Turns in one plane each, and the order they were made in; the first pair answered:
k_150:
[  3  -4  -3 -14  -7  -1   1  12  -7 -10   0  -3] => [  5  -3  -3 -12  -3   0  -2  13  -5 -11   7  -5]
[-11  -6  12   1   1   1  -1  -5   9   0   5  -7] => [-11  -1  10   4   3   3  -2  -2  11   3   8  -4]
[10 -9  0 -9  8 -1 -7 -3 -3 -7 -3 -2] => [11 -2 -2 -6 13  3 -9  2  2 -5  4  0]
[ -3 -20   9  -3   3   8   6   7  13   3 -16 -21] => [  0 -17   8  -1  10  11   2  10  19   1  -5 -23]
k_584:
[ -7 -17  -5  -5  -5   0  -1   1   5  -1 -10  -6] => [  1 -12  -9  -5   7   5  -7   4  11  -1  -4  -6]
[ -6   4   6   0  -2   9  10   1   7  -7 -12 -13] => [  0   6   1  -2   4  12   7   1   7  -6 -15 -10]
[  2 -12   8  -7   5  -9  -4   1   7   2  -4  -3] => [  2 -11   8  -6   7  -8  -5   1   8   1  -2  -4]
k_654:
[ -9   7  -3  -2 -20  -4  10  -6  -8  -1 -11   9] => [-13  -2   8   0 -19  -7   8  -8  -5  -9   4  -4]
[ -7  -1  -1   4  -5   8   1  14  15   7 -12  -5] => [ -9  -2   3   6  -4   7  -1  14  18   2   0 -11]
[-18  12  -5   6 -13 -12   4  -1 -12  -3   5   9] => [-20   7  -3   5 -16 -13   6  -1 -13  -3  -1   6]
[-1  0 15 16  7  9 11  9 -3  6 16 -7] => [ 3 11  4 14  8 12 12 10 -6 14  5  8]
k_289:
[ 14 -13  -4 -14   1   0  -2  -9  -2 -10  -9  -4] => [ 15  -1 -13 -11   3   5  -1  -3  -1   0 -17   8]
[ -3  -6  14   1   1  -4  -5   0   0 -10   5  -7] => [ 7 -1  7 -1 12  4 -9  5  5 -5  0 -3]
[-6 -3 -2 -4  0 18 -4  1 -2  1 -7  5] => [-12  -3   0  -3  -6  15  -2  -1  -5   1  -5   5]
Pairs:
(two turns a pair)
[ -3 -18   4   2   2   7   7   0  13   8 -18 -12] => [ -7 -17   8   6   2   6   7   1  16   7 -10 -15] : k_584, k_584
[ 5  8  1  4 17 11 -7  9 12 -3 17 -3] => [ -8   7  -4   0  -6   5   9   8  -3  11 -22  12] : k_150, k_150
[ 18  10 -10  -3  16 -10 -15 -21  -2 -15  23  -2] => [  9   4 -18  -7  -3  -5   4 -11  -9   7 -38  11] : k_150, k_654
[  7  -2   2   2   9  -2  -6 -11  -4 -15  27  -8] => [  8 -11  -7  -8  -3  -1   7 -10 -15  -1 -26   2] : k_654, k_654
[-7  9 -5  5  5  0 -1  0  2 -9  6  5] => [-12   2  -3   2  -3  -2   6   0  -2  -7 -10   4] : k_150, k_654
[-17   0   3   4 -17 -13   8  -3  -7   5   2   6] => [-1 -4  6  3  9 -5 -7 -1  8 -5 25 -8] : k_289, k_150
[ 13 -10   6 -11   6  -5  -4 -11 -12 -12   1  -7] => [16 13 -7 -6 11  3 -6 -4 -9  0  2 12] : k_654, k_289
[  9  -7  -2 -10  -3  -4  -1  -3   3  -7   5  -1] => [ -2  -5   2  -5 -12  -6   3  -1   2  -6   8   0] : k_150, k_584
[-12  -9   9   0 -16 -13   5  -8  -6  -4   4  -5] => [ 5  1  3  0  4 -7 -8 -7  1 -9 24 -4] : k_654, k_289
[-16   2   4   1 -11   0   6   5   1   9 -11   7] => [-15  10   5   6  -4   0   0   5   5   4  14   6] : k_654, k_654
[-16  11   9  14  -7   0  11   6   3   1   1  -7] => [ -2  16  -4   5  -3   2  11   3  -4   8 -19   7] : k_654, k_584
[  4   4   1   6   4  -3   8  12   3  -5 -16  -1] => [-3  7  5 11  1 -4  8 14  5 -6 -5 -2] : k_584, k_289
[  5  -8   6   0   8   2  -1  -5   4  -5  12 -10] => [ 11 -10  -1  -6   9   3   1  -6   0  -1  -8  -5] : k_584, k_289
[19 -8 -3  0 11  0 -9  3  8 -5  5 -2] => [ 0 10 -8 10 -7 -2  1  9  4  8  1 16] : k_150, k_289
[  2  10  -2  -7  -9   3   5   4  -2  -7 -16  -9] => [  7   7   2  -7  -1   3  -1   2   2 -14  -2 -17] : k_150, k_150
[ 11   2  -1  -7  25  -5 -12  -1  -5 -15   5 -10] => [  0  -4  -3  -8   9  -3   2   6  -9  -2 -32  -4] : k_289, k_654
[ -1  -1  -4   1 -10   2   3  -1  -3   3 -10   3] => [ 5 -8  2 -1 -2  1 -4 -5  0 -7  4 -8] : k_150, k_150
[-11  -1   2   6 -12  -1   7   3  -3   3  -1   0] => [-9  8 -3  8 -8  0  4  4 -1  4  6  6] : k_654, k_654
[ -6 -10   4  -4  -9  -6   4  -4  -4   3  -3  -8] => [-2  0  3  2  4  0 -4  3  6  2 16 -8] : k_150, k_150
[-11  10  -1   4 -18 -14   5 -10 -15  -3  11  15] => [ 17  11 -14  -8   4  -6  -5 -13 -13  -5   0  18] : k_150, k_584
[ -1 -20   5  -4   9   6  -1   6   0   1  -8   9] => [ -8 -22   9  -1   4   4   1   5  -1   0  -4   7] : k_584, k_584
[-4  0  3  6 -1  9 -3 -4  5  1  5  3] => [ 2  1 -2  3  2 10 -3 -5  4  2 -1  6] : k_584, k_584
[-13   5  15   2  -7   7   9  16  16  -6   2 -19] => [-10   3  15   0  -4   9   8  16  18  -7   1 -20] : k_150, k_289
[-15   2   0  13  -9  -3   7   7  -1  10   3   9] => [  3   1 -11   4   4   3   2   6  -2  13 -15  14] : k_654, k_584
[ 0 -3  9  2 -3  5  3 -1 -3  3 -7 12] => [  4 -10  12   0   1   5   0  -4  -2  -4  -3   4] : k_289, k_289
[ 4  6 -7 -3 -1  1 -1  8 -7 17 -3 11] => [ -6   2  -1   0 -11  -4   3   7 -10  16  -1   8] : k_584, k_584
[12  8 -2 -7 26 15  5 -5  7 -8 14 -7] => [-16   6  11   5   6  10  15   1   9  -6  22 -12] : k_654, k_584
[ -3  -6   1   1  -2  -7  13 -11 -10   5   1  -1] => [ -1   5  -4   3   3  -6   9 -10  -9   6   8   6] : k_654, k_654
[  5  25 -11   2   4   7  -6   8   7  18   2  19] => [-20  11   3   6 -22  -2   9   7   0  17  -6  11] : k_584, k_654
[  3   6  -3  -6  -8 -16  -1 -19 -21 -11   5   8] => [  2   2   0  -7  -9 -17  -1 -19 -21 -13   5   5] : k_654, k_654
[ -6  -8   4  -7  -1  -2 -10 -12   0  -3  -8   0] => [ -6  -8   5  -6   1  -2 -11 -12   0  -5  -2  -2] : k_150, k_584
[15  0 -7 -4  6  9 -3  0  2  1  1 -5] => [  1  -5   4   2  -3   6   1   3   5  -2  11 -14] : k_654, k_584
[-13   1  -4   5 -11  10  17  12   6  12 -18   4] => [ -4  -4  -7  -1  -6  11  14  10   5  12 -27   3] : k_584, k_150
[-13  -6   7   1  -6   3   2   5   2  -1   1  -7] => [-8  4  3  3  1  4 -3  5  4 -2 14 -3] : k_654, k_289
[ 1 -8  3 -2 14  6 -4  2  8 -4  1 -5] => [-11   6  -1   6   4   6   2   8   6   6  -2   9] : k_150, k_289
[ 2 -1  0  2  7  2 -8  5  6 -1 11 -7] => [  3 -13   1  -5   1  -3  -4  -1   0  -3  -4 -10] : k_584, k_289
[  8   2  -1 -11   4  -3   2 -11  -4   5  -8   9] => [  7   4  -3 -10   4  -2   1 -10  -5   6  -7  10] : k_150, k_289
[ 7  2  7 11 16 11 -9  8 17  1 15 -2] => [-13   2  14  15  -9  -4  -1  -2   3  -3  24   1] : k_584, k_654
[ -6 -11   6   5   6  12   4  13   7 -13  11  -8] => [-12   9  -4  10  -4   9   8  13   0  -5  12  12] : k_654, k_289
[ -9  -2  -5   0  -9   2   5  -3  -7   5 -18  10] => [  8  -9  -7  -7   8   6  -4  -6  -2  -2 -17   2] : k_654, k_584
[-2 -8  6  4  9  3 -9  7  7  0 17  5] => [  0  -6  -4  -2   0   2  -2   5  -4  10 -12  19] : k_654, k_150
[ -7   0   5  -6  -6   2   5  -1   5   3 -10 -12] => [ -2   5   5  -3   4   4  -2  -1  10  -1   7 -13] : k_289, k_654
[  9  12 -15 -16 -13 -16  -2 -25 -27  -2  -4  26] => [  7  29 -12   0   4  -5 -12 -12  -6  -3  36  22] : k_584, k_289
[  4 -10  -4 -11   2  -4   3   1   0   1 -25  -2] => [ 7  7 -8 -3 17  7 -4 12 13  5 -6  2] : k_584, k_654
[ 14  -7  -2   1  17   9  -9  10  16   6 -10   2] => [ -1   0  -3   7   1   6   1  14  11  15 -19  12] : k_654, k_289
[ 11  -9   1  -4  15  12  -2   7   3  -1 -15  -5] => [-8  8  4 10  7 14  1 16  9  6  3  2] : k_289, k_584
[ 7 11 -8  7 13 20 -5 14  8 15 -7  6] => [  4 -15   0  -6  -5   6   4  -1  -9   7 -31  -4] : k_150, k_150
[ 3 10 -4  0  2 -1 -3 -5  0  1  7  7] => [ 1  5  0 -1 -1 -4 -2 -8 -2 -4 11  2] : k_289, k_289
[ -5 -19   9  -1   0   2   2   6   3   8   5 -17] => [ 2 -9 -1  0 10 11  0 14  8 17 -3 -8] : k_289, k_150
[ 5  5  1 -3  6  3 -6 -4  4 -6  7 -2] => [-2 10 -3 -2 -6  0  1 -4 -2  1 -6  8] : k_654, k_289
[-5 21  1 11 -3 -5  0 -1 -1  7 18 15] => [ 8  2  8  3 10 -6 -9 -7  3 -7 27 -4] : k_289, k_289
[ -4   3  -2   1  -4   2   7  11   2   9 -32   5] => [ -1  -9  15   1   5  -6  -6   0   8 -16  16 -20] : k_150, k_654
[  2 -17  -3  -6   9   6   4   4   9   4 -13 -11] => [-14  -8  -3   1  -8   1  13   5   2  11 -15  -1] : k_289, k_289
[ -1  22 -10   7   4   3  -2   2   2   7  13  18] => [ 5 12 -7  7 16 13 -4 12 15  7  5  7] : k_654, k_584
[-17  -1  -3   4 -10  -1   5  21   9   7 -16   3] => [-15   9  -2  10  -2   0  -3  21  15   2  13   3] : k_654, k_654
[-20  15   4  11 -12  -7   9   6  -7   8   9  13] => [  2  -2  -5  -8  -7 -11   7  -7 -19   4 -22  12] : k_584, k_150
[15  6 -7 -2 16  5 -2  5  7 -6  8 -1] => [  7   7 -11  -3   1   2   9   6  -2   4 -17  11] : k_150, k_150
[  4  -7  -6 -11   5   2   6  -1  -1   0 -14   1] => [ 2  6 -9 -3 12  8  2  7  7  3  0  6] : k_584, k_654
[  3  -1   1  -3  11  -4 -10  -1   0 -10  16  -3] => [-5 15 -6  3  3 -2 -3  6 -2  2  8 14] : k_289, k_289
[10  4 -2 -1 13 11 -5  5  9 -3 10 -5] => [  1   7  -8  -2  -3   9   6   6  -1   8 -16   8] : k_150, k_150
[ -7  -1   2   1  -9   6   5   5   3   6 -17   2] => [ -1   1  -1  -1  -2  10   3   6   6   7 -17   3] : k_584, k_150
[-6 -2  1 11 11 18  2 14 17 13 -6  3] => [-18 -13   9   9 -10   5  11   4   5  10 -14   0] : k_150, k_289
[-24   9   5  11   0  -5  -4  -3  -4  -6  31   2] => [-25   2   5   4 -12 -14   2 -14 -18  -8  16   4] : k_654, k_289
[11 -2 -6 -4  2  2 -5 -4 -4 -3 -4 -2] => [ 6  9 -8  2  1  4 -4  0 -2  2  4  5] : k_584, k_654
[  9  22  -7 -10  -4  -6  -1 -15  -8  -4  16  13] => [  6  20  -7 -10  -9  -8   2 -17 -12  -3  11  13] : k_584, k_584
[11 10 -3  0  8  0 -3 -4 -7  1 15  2] => [ -1   9  -1   2  -8  -6   5  -7 -15   4   8   6] : k_584, k_654
